[[126 136 138]
 [121 117 142]
 [123 106 148]
 [135 128 147]
 [127 126 145]]
->
[[126 136]
 [121 117]
 [123 106]]

[[151  99 143 114 134]
 [113 131 107 134 131]
 [121 114 116 105 108]
 [138 117 111 136 144]]
->
[[151  99]
 [113 131]
 [121 114]]

[[142 107 137]
 [145 109 136]
 [116 107 139]
 [139 150 116]]
->
[[142 107]
 [145 109]
 [116 107]]

[[146 129 132]
 [151 124 124]
 [119 138 126]
 [122 126 122]]
->
[[146 129]
 [151 124]
 [119 138]]

[[117 141 153 113 132]
 [117 148 120 134 124]
 [125 137 109 142 122]
 [125 133 153 118 132]]
->
[[117 141]
 [117 148]
 [125 137]]

[[139 123 124]
 [128 128 128]
 [128 127 126]
 [124 103 146]
 [126 129 127]]
->
[[139 123]
 [128 128]
 [128 127]]
---
[[126 118 128 134]
 [142 133 134 102]
 [128 117 128 139]]
->
[[126 128]
 [142 134]
 [128 128]]

[[111 136 109 138 126 133 114 129]
 [116 138 122 134 125 134 120 155]
 [121 133 122 139 131 125 124 100]
 [141 111 133 115 129 122 132 112]
 [134 153 131 147 127 133 133 126]
 [119 109 114 117 125 126 114 126]
 [136 153 131 147 126 133 131 125]
 [112 140 128 136 132 131 139 148]
 [108 117 119 127 140 123 136 124]
 [139 139 126 140 124 131 117 107]
 [141 115 146 111 129 123 138 128]]
->
[[111 109 126 114]
 [116 122 125 120]
 [121 122 131 124]
 [141 133 129 132]
 [134 131 127 133]
 [119 114 125 114]
 [136 131 126 131]
 [112 128 132 139]
 [108 119 140 136]
 [139 126 124 117]
 [141 146 129 138]]

[[116 128 114 105 126 113 115 149 149 122 117 124]
 [138 114 140 133 106 133 109 141 119 115 126 104]
 [152 124 127 135 119 124 158 144 127 147 115 129]
 [107 129 139 144 127 145 112 157 124 128 131 137]]
->
[[116 114 126 115 149 117]
 [138 140 106 109 119 126]
 [152 127 119 158 127 115]
 [107 139 127 112 124 131]]

[[131 127 131 134 129 136 126 130 127 128 131]
 [128 128 133 132 133 128 132 130 130 130 131]
 [142 141 131 130 129 127 127 123 122 120 120]
 [143 140 135 131 129 125 125 123 121 116 113]
 [104 114 117 123 126 128 133 135 138 142 144]
 [122 122 127 124 127 125 128 129 132 132 133]
 [134 131 127 128 123 126 123 127 124 126 121]]
->
[[131 131 129 126 127 131]
 [128 133 133 132 130 131]
 [142 131 129 127 122 120]
 [143 135 129 125 121 113]
 [104 117 126 133 138 144]
 [122 127 127 128 132 133]
 [134 127 123 123 124 121]]

[[153 113]
 [150 116]
 [130 137]
 [125 141]
 [138 128]
 [141 126]
 [121 145]
 [110 156]
 [134 132]
 [141 124]
 [126 141]]
->
[[153]
 [150]
 [130]
 [125]
 [138]
 [141]
 [121]
 [110]
 [134]
 [141]
 [126]]

[[132 117 117 118 141 114 128 119]
 [133 149 149 133 122 151 119 140]
 [119 114 113 128 121 115 145 119]
 [119 135 138 146 115 138 126 144]
 [107 116 118 138 117 119 140 129]]
->
[[132 117 141 128]
 [133 149 122 119]
 [119 113 121 145]
 [119 138 115 126]
 [107 118 117 140]]
---
[[125 105 139]
 [127 106 116]]
->
[125 106]

[[128 103]
 [128 153]
 [128 123]]
->
[128 153]

[[117 136 113]
 [140 123  99]]
->
[117 123]

[[143 120 124 107]
 [133 127 105 122]
 [130 130 134 121]
 [127 131 122 130]]
->
[143 127 134 130]

[[137 121]
 [149 142]
 [127 127]]
->
[137 142]

[[101 142]
 [130 123]
 [121 110]]
->
[101 123]

[[155 133 156]
 [100 126  99]
 [101 131 155]
 [104 128 156]]
->
[155 126 155]

[[140 121 152 117]
 [141 119 150 118]
 [137 112 134 119]
 [128 136 118 142]
 [141 118 155 113]]
->
[140 119 134 142]

[[149 115]
 [127 148]
 [149 142]
 [142 146]]
->
[149 148]
---
[[146 119 127]
 [104 141 124]
 [140 126 123]]
->
[146 141 123]

[[149 156 137]
 [130 106 153]]
->
[149 106]

[[133 149 155 117]
 [132 144 111 145]
 [132 105 112 143]]
->
[133 144 112]

[[136 100 117 126 119]
 [115 123 139 116 122]
 [123 130 116 106 112]]
->
[136 123 116]

[[129 145 156]
 [152 149 153]]
->
[129 149]

[[139 119 115 121 140]
 [123 129 119 120 114]
 [123 131 113 119 114]
 [149 112 113 129 149]]
->
[139 129 113 129]

[[106 135]
 [118 130]
 [136 130]]
->
[106 130]

[[153 153]
 [134 100]
 [155 154]
 [154 102]
 [155 154]]
->
[153 100]
---
[[139 126 134 128 127 128 127 140]
 [127 139 118 125 128 121 120 128]
 [124 117 133 109 128 123 122 113]
 [131 119 128 118 149 128 121 125]
 [119 128 122 128 141 128 127 106]
 [137 128 119 128 129 121 134 135]]
->
[[119 128 122 128 141 128 127 106]
 [124 117 133 109 128 123 122 113]
 [127 139 118 125 128 121 120 128]
 [131 119 128 118 149 128 121 125]
 [137 128 119 128 129 121 134 135]
 [139 126 134 128 127 128 127 140]]

[[127 118 123 144 138 119]
 [123 113 133 128 143 129]
 [124 123 140 111 132 121]
 [118 128 140 106 131 117]]
->
[[118 128 140 106 131 117]
 [123 113 133 128 143 129]
 [124 123 140 111 132 121]
 [127 118 123 144 138 119]]

[[118 114 135 131 119 131 147 132 125]
 [125 139 133 121 139 109 114 121 129]
 [156 123 144 126 127 130 132 136 128]
 [128 117 121 123 127 140 138 144 145]
 [138 125 129 125 140 120 120 113 125]
 [121 139 129 127 126 111 124 121 154]
 [123 120 118 128 131 139 126 137 138]
 [154 118 143 133 121 128 134 134 151]]
->
[[118 114 135 131 119 131 147 132 125]
 [121 139 129 127 126 111 124 121 154]
 [123 120 118 128 131 139 126 137 138]
 [125 139 133 121 139 109 114 121 129]
 [128 117 121 123 127 140 138 144 145]
 [138 125 129 125 140 120 120 113 125]
 [154 118 143 133 121 128 134 134 151]
 [156 123 144 126 127 130 132 136 128]]

[[149 120 148]
 [152 115 150]
 [116 143 119]
 [148 121 157]
 [141 121 135]
 [123 148 122]
 [127 144 157]
 [122 147 117]
 [137 125 145]]
->
[[116 143 119]
 [122 147 117]
 [123 148 122]
 [127 144 157]
 [137 125 145]
 [141 121 135]
 [148 121 157]
 [149 120 148]
 [152 115 150]]

[[142 141 122 124]
 [128 133 143 103]
 [149 145 117 117]
 [147 141 117 111]
 [127 133 138 122]]
->
[[127 133 138 122]
 [128 133 143 103]
 [142 141 122 124]
 [147 141 117 111]
 [149 145 117 117]]

[[133 128 140 132 121 142 115 146 119 131 122 138 133 121 103 125]
 [120 122 132 130 128 129 127 129 131 134 124 126 130 122 135 126]
 [117 118 146 135 124 143 111 149 123 143 118 135 138 109 115 123]
 [123 125 131 126 135 135 117 137 122 136 129 129 130 124 122 128]
 [121 121 138 134 121 132 125 135 131 135 119 130 133 116 128 124]]
->
[[117 118 146 135 124 143 111 149 123 143 118 135 138 109 115 123]
 [120 122 132 130 128 129 127 129 131 134 124 126 130 122 135 126]
 [121 121 138 134 121 132 125 135 131 135 119 130 133 116 128 124]
 [123 125 131 126 135 135 117 137 122 136 129 129 130 124 122 128]
 [133 128 140 132 121 142 115 146 119 131 122 138 133 121 103 125]]

[[134 132 126 143 121 135 150 120 147 143 109 123 121 151 120 108]
 [106 143 139 150 134 148 143 126 128 124 145 111 146 118 118 123]
 [115 112 110 119 135 116 112 114 114 120 112 108 131 107 122 134]
 [147 149 133 129 123 106 140 132 110 148 106 111 143 141 107 140]]
->
[[106 143 139 150 134 148 143 126 128 124 145 111 146 118 118 123]
 [115 112 110 119 135 116 112 114 114 120 112 108 131 107 122 134]
 [134 132 126 143 121 135 150 120 147 143 109 123 121 151 120 108]
 [147 149 133 129 123 106 140 132 110 148 106 111 143 141 107 140]]

[[117 145 148 116 145 150 118 113 120]
 [124 139 136 124 134 137 124 126 129]
 [118 145 135 118 132 143 119 120 123]
 [147 116 139 146 143 126 147 138 138]
 [146 122 113 147 117 131 145 134 125]
 [148 116 138 147 143 130 147 135 134]
 [133 130 125 134 123 118 132 145 144]
 [126 136 130 126 128 129 126 134 135]
 [119 143 131 120 128 132 120 130 133]
 [121 143 134 121 132 143 121 120 122]]
->
[[117 145 148 116 145 150 118 113 120]
 [118 145 135 118 132 143 119 120 123]
 [119 143 131 120 128 132 120 130 133]
 [121 143 134 121 132 143 121 120 122]
 [124 139 136 124 134 137 124 126 129]
 [126 136 130 126 128 129 126 134 135]
 [133 130 125 134 123 118 132 145 144]
 [146 122 113 147 117 131 145 134 125]
 [147 116 139 146 143 126 147 138 138]
 [148 116 138 147 143 130 147 135 134]]

[[131 126 127 101 128 122 128 125 125 127 129 128]
 [130 130 126 132 128 131 127 123 129 126 130 126]
 [127 126 128 134 128 118 128 121 131 127 128 128]]
->
[[127 126 128 134 128 118 128 121 131 127 128 128]
 [130 130 126 132 128 131 127 123 129 126 130 126]
 [131 126 127 101 128 122 128 125 125 127 129 128]]
---
[[150 112 112 115]
 [112 153 152 137]
 [127 149 149 146]
 [138 134 134 131]]
->
[[150 112]
 [112 153]
 [127 149]]

[[142 134 124 101]
 [126 122 118 126]
 [102 131 130 138]]
->
[[142 134]
 [126 122]
 [102 131]]

[[121 131 132]
 [130 121 125]
 [111 153 128]
 [138 113 129]]
->
[[121 131]
 [130 121]
 [111 153]]

[[100 155]
 [157 157]
 [ 99 101]
 [150  99]]
->
[[100 155]
 [157 157]
 [ 99 101]]

[[118 154 103 102 101]
 [155 140 102 101 102]
 [101 155 155 156 134]
 [100 153 106 100 102]
 [154 103 149 154 155]]
->
[[118 154]
 [155 140]
 [101 155]]

[[108 126 111 129 120]
 [135 116 149 126 143]
 [155 139 128 125 128]
 [153 142 129 127 126]
 [137 118 147 126 141]]
->
[[108 126]
 [135 116]
 [155 139]]

[[116 155]
 [148 127]
 [135 110]
 [119 137]]
->
[[116 155]
 [148 127]
 [135 110]]
